In the rows, zero is written as 128.
One turn moves every row onto another: examples first, then more rows asked
U: [135 122 106 172 138 142 148 119 131 120 156 110 118 120 130 155 119 119
 133 153 136 118 117 119 157 152 118 135 159 139 127 116 112 139 156 144
 106 157 105]
V: [129 157 168 111 130 136 101 147 114 126 144 120 142 140 127 127 121 163
 141 138 128 142 140 155 127 128 109 125 126 150 120 135 125 155 129 109
 188 119 115]
X: [127 139 142 101 121 133 129 105 146 144 117 116 130 127 135 145 133 140
 131  77 143 113 131 111 158 120 102 124 134 106 162 112 104 143 100 118
 127 142 111]
L: [ 96 123 136 143 141 132 118 102 152 144 114 115 123 168 132 130 123 124
 125 168 134 118 130 100 151 157 139 122 113 146 161 137 121 136 141 133
 113 128 102]
M: [141 165 127 127 135 122  95 167 104 133 135  91 139 142 124 123 137 128
 127 138 100 119 124 164 123 123 132 114 137 141 115 139 138 126 127 109
 175 133 132]
K: [153 117 101  99 160 128 127 119 134 138 137 145 144 117 136 141 134 147
 167 111 121 155 118 145 123 138 141 112 113 123 118 158 100 121 149 121
 139 106  91]
N: [109 123 170  90 126 146 131 138 153 106 120 150 140 124 133 125 125 108
 116 158 124 133 128 130 133 122 121  94 123 130 118 148 149 125 107 126
 109  97 137]
Z: [139 129  97 138 109 123 167 137  87 136 129 135 123 126 158 118 123 120
 141 131 135 156 143 123 121 112 126 132 139 121 113 143 130 136 135 107
 127 158 170]
Y: [110 133 156 117 122 147 130 142 110 109 127 131 132 105 122 129 137 102
 111 163 119 106 118 101 127  91 155 100 124 132 122 122 161 120 142 120
 122  97 106]
E: [144 126 128 133 127 131 124 114 117 113 152 144 130 141 146 124 187 119
 126 127 147 129  95 139 124 137 101 149 126  95 117 119 161 147  97 116
 147 108 146]
D: [117 117 110  96 119 130 136 125  96 121 164 125 104 127 157 145 107 154
 149 132 150 148 138 104 141 113 133 144 143 116 144 148 116 120 127 106
 136 153 150]
J: [122 125 128 132 149 131 106 105 100 109 160 152 122 142 112 142 162 131
 115 143 143 139  94 145 123 115 132 151 133 106 135  80 137 131 119  90
 137 110 144]
B: [117  98 109 129 119 120 151 105 135 107 126 110 114 161 134 132 120 159
 133 140 114 116 146 130 130 163 106 131 132 125 121 117 131 165 147 152
  95 142 135]
S: [142 148 113  97 113 113  89 104 150 118  91 113 133 122 119  99 131 111
 122 123 115 136 156 134 104 127 106 140 109 133 136 127 150 138 105 137
 103 133 134]
W: [130 114 160 157 159 139 129 115 143 120 114 115  88 121 110 125 155 113
 132 109 139 153 130 143 114 120 113 139 144 108 128 157 142 106 149 141
 128  98 143]
F: [137 108 131 135 158 143  94 117 117 120 111 141 106 100 135 108 121 164
 102 126 125 114 134 123 120 117 119 174 136 119 114 123 145  97 143 129
 117  95 113]
R: [154 119 108 122 126 152 149 157 133 144  92 115 112 138 116 109 137 157
 150  98 138 123  95 139 117 127 159 121 118 139 132 124 122 128 142  93
 131 126 116]
C: [135 159 140 127 120 140  93 107 158 123 132 116 111  85 111 142 141 100
 135 135 152 148 141 102 125 100 135 145 134 148 143  99 119 131 151 130
 149 133 104]
H: [132 106 109 149 109  98 123 144 159 133 127 138 127 145 130 110 130 115
 136 175 122 134 132 125 152 144 131 124 137 151 116 117 159 137 160 154
 112 120  96]
Q: [159 121 103 131 111  91 133 121 129 141 125 134 142  97 118 155 139 121
 114 100 102 151 135 145 133  98 121 112 135 121 126  83 137 141 150 123
 122 144 119]

W goes to R
V goes to E
U goes to L
Now find these:
Z goes to Y
Q goes to C

One turn moves every row onto another: examples first, then more rows asked
botig: [165 121 118 138 135 134 133 148 122 133 126 128 144 115 169 146 163 128]
Zib: [168 122 118 137 132 134 136 148 118 139 129 126 144 117 166 144 163 129]
bak: [171 117 119 131 132 137 141 142 115 135 132 123 136 113 165 149 157 124]
guziz: [ 93 122 151 119 115 114 141 141 105 130 134 117 125 164 117 127  95 121]
latog: [ 96 150 133 118 119 106 100 110 134 119 127 144 124 160 105 137 137 160]
nus: [ 99 128 148 108 127 116 132 138 107 122 129 112 127 160 116 136  88 111]
bul: [109 144 135  88 141 135  88 111 119 118 157 116 110 138 114 142 109 125]
Beke: [ 78 137 113 101 133 126  95 104 113 125 145 143 122 133 128 116 112 129]
Saz: [170 119 111 129 131 129 136 151 125 133 138 129 140 114 171 136 154 129]
bunok: [ 86 118 148 126 108 130 115 121 118 130 168 138 102 144 126 116 132 157]
Sed: [102 149 162 132 118 121 117 137 116 122 106 134  82 148 113 127 125 148]
fevi: [ 82 114 152 126 119 114 137 144 118 113 130 125 124 161 126 128  99 123]
gatip: [ 84 140 113  97 128 126 101 103 104 138 148 138 122 135 123 113 111 130]
Gep: [170 118 118 129 135 138 137 141 118 131 130 123 138 112 167 152 156 122]
kog: [169 124 118 130 138 139 133 143 129 138 132 128 146 108 163 142 156 120]
Der: [169 121 110 127 133 129 134 152 127 129 137 129 140 114 170 138 153 128]
Noto: [114 161 157 116 129 124 109 133 112 122 103 125  85 146 107 137 115 136]
gad: [ 88 122 148 115 131 115 126 140 121 105 125 119 126 158 124 137  92 113]
fisem: [108 113 142 135 120 128 126 124 123 106 113 142 113 128 100 101 104 159]
Fupu: [170 125 117 133 135 135 133 147 118 139 127 124 145 116 165 147 160 126]
Tizo: [122 123 140 124 116 130 132 121 107 130 117 130 115 131  88 100  99 156]
zol: [167 115 119 133 135 137 138 142 121 128 130 126 137 111 170 151 159 125]
ved: [114 122 136 121 137 130 111 121 129  94 106 135 117 124  98 114  94 145]
zeli: [166 120 120 136 133 138 136 145 128 140 134 132 144 108 166 138 160 124]
bod: [ 72 131 116 108 125 124 101 107 113 127 148 148 121 134 132 110 118 137]
gen: [108 159 132 108 118 108 104 107 122 135 129 134 126 162  95 136 132 156]
kuv: [173 122 110 126 132 128 135 151 123 134 138 127 141 115 169 138 152 127]
zular: [100 151 135 118 112 106 107 110 125 132 130 141 123 163 100 131 138 164]
gar: [172 122 109 125 134 129 134 151 125 132 137 127 141 114 169 139 151 126]
suda: [104 158 131 108 125 108  96 107 131 121 125 138 126 159 100 142 131 153]
rurog: [ 78 134 116 106 120 125 107 106 104 141 151 143 120 136 126 107 116 138]
gipot: [ 85 124 141 114 133 131  90 118 138  96 156 137 106 137 132 134 124 140]
fuda: [105 154 158 125 129 122 107 135 121 111 101 133  84 145 113 135 120 140]
Nom: [166 121 119 134 137 138 133 144 131 135 133 131 145 107 166 141 158 122]
Fekeb: [169 123 119 132 135 138 136 143 126 144 135 128 145 110 163 139 158 122]
Pabe: [110 138 141  99 115 134 112 114  98 152 169 116 107 145 109 123 117 142]
zumev: [168 124 116 135 138 135 130 147 122 132 125 126 145 115 167 149 160 125]
vuzu: [129 132 135 109 133 132 117 117 113 117 110 124 118 127  85 113  89 142]
rim: [112 157 160 123 118 123 118 135 107 134 107 127  83 149 106 128 120 144]
darug: [167 114 120 135 132 137 141 143 119 133 131 126 135 112 168 148 160 127]

gipot goes to bul
kuv goes to Saz
Now find these:
rurog goes to bod
zumev goes to Fupu
gad goes to nus
fuda goes to Noto
darug goes to zol
Nom goes to kog
zular goes to latog
fisem goes to ved

